One vector is turned by the same rotation once a tick. Each row is the vector after some number of ticks, and that number follows the row.
The counts run from 0 to 211.
[196 128 167 138 164 153 134 106 101 164  79 115 104 121 120 115 167 132
 147 149 175 109 115 129 127 126 129 177 110 160 121 167 117 148 107 105
  89 169  93 124 140 154 136] : 186
[161  97 131 146 134 140 115  99 141 157 118  82 120 130  95  91 168  91
 155 106 212 102  89 103 131 144 156 186 146 156 141 161 131 132 122 111
  87 150  91 131 113 113 167] : 14
[187 114 147  96 132 178 134 107 142 146 126 192  88  89 151 113 149 124
 153 148 150 107 180 137 106 155 101 166 100 134 120 152 149 146 138 161
 123 142 129 129 152 159  91] : 39
[102 130 180 136 134 141 115  79 161 135 129 164 121 122 132 113 177  72
 143 153 164 148 132 139 116 161 145 157 161 107 125 130 105 142 170 166
 113 150 124 157 103  96 131] : 75
[133 124 163 119  92 134 131 124 107 147 127 161 133 135 157  99 145 116
 138 153 185 157 123 116 101 188 113 211 144 125 157 166 166 159 116 129
 121 117  86 120 114 164  90] : 20
[156 133 155 130 137 153 136 111 154 126 105 150  92 105 196  82 156 110
 147  98 180 150 129 166 122 133 111 145 144  89 161 149 127 146 172 154
 151 138 155 120 122 163 103] : 143
[ 93 137 150 133 134 140 118 128 132 154 179 149 118 106 127 102 160  78
 146  79 170 125 176 118 115 161 178 154 133 111 155 160 135 117 142 148
 165 169 154 138 127 128 126] : 8
[157  94 131 115 110 172 105  89 140 155  82 146 107 116 130 104 149 102
 148 160 152 138 140  92 138 173  97 171 155 132 125 172 121 147 143 143
  92 127  88 148 124 107 129] : 123
[147 150 147 129 152 119 136 119 115 139 104 151 105 115 135  94 174 150
 189  70 157 152 147 103 156 129 153 141 156 107 160 146  69  93 148 125
 151 173 135 156 127 147 117] : 150
[109 146 150 124 133 107 121 105 122 112 133 162 174 129 125 102 182 146
 191 132 179 172 124  97 140 185 172 183 171 109 167 148 121 129 124 123
 113 145  95 128 116 126  90] : 68
[121 112 152 123 158 148 129 128 100 150  88 210  98 126 183 108 148  88
 136 113 123 151 154 146 118 162 141 147 175 105 141 152 146 133 138 136
 134 147 129 178 126 142  77] : 128
[135 115 158 119 148 167 110 125 137 174  89 174  62  83 173  95 146 102
 140 106 128 153 175 150 159 141 111 129 143 109 127 180  96 144 154 156
 125 151 138 163 120 144 119] : 41
[149 130 145 134 130 151 123 113 142 148 125 113 105  75 132  64 158 128
 183  96 180 118 117 113 118 148 141 165 147 139 143 176  79 118 117 118
 123 153 127  85 108 150 157] : 101
[104 112 132 150 136  81 102  88  94 164 109 123  96  98 140 123 140  95
 148  93 151 130 122 116 161 162 164 174 164 108 161 173 104 113 175 163
 142 168 120 149 112 106 133] : 112
[190 110 163 141 135 120 127 110 106 142  64 123  93 121 164 118 159 160
 145 116 153 121 151 113 144 163 105 184 103 146 147 174 104 139 137 141
 128 157 115 117 130 128 106] : 190
[169 127 119 138 157  91 110 107  96 165  94 110  96 126 130  91 149 114
 172  93 158 116 137 119 151 144 143 165 195 112 158 135 117 120 155 102
 117 151  98 161 115 146 144] : 63
[ 78 129 176 139 131 153 116 124 127 143 141 190 143 128 147 127 161  84
 115 139 191 139 164 152  93 177 163 178 124 124 131 152 146 150 125 150
 148 150 124 146 131 115 101] : 177
[147 149 148 125  81 133 134 113 123 144 128 132 127 129 150 105 147 136
 153 108 168 196 145 102 127 150 110 186 120 112 147 168 159 128 126 168
 139 167 105 111 110 174  88] : 106
[177 105 134 104  96 136 122 111 135 131 146 167 117  99 153  89 113 119
 141 121 170 120 129 106 147 162  99 202 126 131 129 166 174 131 127 167
 116 148  66 133 116 137  84] : 208
[179 158 151 138 132  95 124 101 115 118 112 121 127 150 128 124 155 151
 174  82 178 127 133  96 179 118 161 175  86 121 136 150 128 104 144 138
 137 186  83 155 114 125 106] : 152
[124 121 157 145 134  89 113 103 109 121 104 135 149 117 132  85 162 145
 167 121 181 133 113  93 162 171 160 167 174 133 164 164 100 125 133 112
 115 143  84 156 107 104 120] : 67
[137 131 131 120 112 151 105 111 195 139 117 128  92  93 171  71 157  86
 153  98 189 120 141 124 144 153 121 157 137  90 146 159  96 133 164 165
 133 131 153 137 106 136 148] : 56
[190 125 183 123 164 126 136  88  75 157  94 164 118 120 130 131 147 115
 137 120 160  90 112 159 139 137 112 164 139 165 130 153 133 128 156 107
  74 140 109 170 116 116 110] : 81
[173  92 138 101 101 143 133  79 126 149  96 166 134 125 127 126 152  87
 143 148 166 125 131 111 136 157 108 190 113 141 130 160 166 148 123 152
  75 121  78 141 128 117 113] : 122
[129  84 145 137 125 132 104 118 136 155  99 143 150 144 129 111 172 125
 156  93 148 150 176  93 134 193 142 164 162 154 153 184 117 141 124  89
 108 135 126 150 144  95 119] : 172
[146 114 150 106 131 194 129 103 160 137 122 186 107  78 149  94 155 109
 159 156 143 150 150 142 106 158 105 169 139 124 123 158 104 147 131 164
 104 137 138 106 140 138 107] : 38
[191 159 149 131 175 128 130 118  91 145 148 151 110 121 136 102 158 156
 164 131 172 104 151 114 144 119 131 170 138 110 135 133 132 122 150 132
 148 188 106 138 130 180 112] : 148
[140 118 180 125 144 170 118 127 149 156 106 171 121 116 142 112 176 150
 175 107 146 135 182 113 151 175 124 151 143 149 138 170  79 125 137  84
  99 147 132 157 136 119  95] : 86
[197  99 102  88 119 128 139  71 132 128 144 146 110 109 133  97 136 111
 161  88 176 100 112 123 107 130 136 177 107 155 136 162 154 113 132 162
  94 160 132 104 140 149 125] : 204
[108 137 150 133 141 132 124  90 129 147 127 152  98  99 143 116 142  86
 153  84 170 154 114 135 129 118 187 154 113 107 141 158  94 104 147 198
 129 193 149 132 127 125 116] : 199
[116 122 149 140 143 116 122  87 122 170 106 129  79  95 147 136 145  99
 136  90 156 112 146 129 158 130 168 166  98 109 124 157  85 102 165 189
 142 177 136 157 120 110 137] : 198
[168 128 128  91 124 114 130  65 126 124 138 155 139 101 116 116 179  81
 169 118 172  85 112  99 126 154 165 185  99 158 141 151 143 117 107 144
  89 130 127 139 137 135 132] : 118
[164 142 131 110 115 140 150  91 133 146 127 130 133 127 126  87 181  89
 172  89 199 125 100 123  90 160 143 175 138 165 165 153 165 132 119 118
 107 139 146 104 133 173 120] : 16
[130 112 142 150 141 145  97 128 187 116 109 139 133 101 148  78 134 127
 136  87 201 113 132 109 174 141 153 184 113 131 142 180  93 124 123 152
 137 148 108 133 122  99 138] : 52
[116 137 157 146 126 120 123  86 174 101 136 130 140 141 126 103 164 151
 190  93 184 187 133  99 131 156 162 166 147 113 147 160 108 114 152 149
 121 175 115 120 120 112 106] : 154
[150 103 165 150 109 129 109 133 133 133 130 134 115 124 147 111 123 148
 129  63 167 135 160 114 156 175  97 152 132 130 148 203 123 123 153 126
 136 147  82 150 100 109 103] : 3
[152 130 173 130 141 124 123 119 101 141 114 141  99 123 167 131 131 154
 138 148 168 143 167 123 144 154 130 191  91 116 137 165 143 134 140 164
 165 175  77 122 130 144  84] : 193
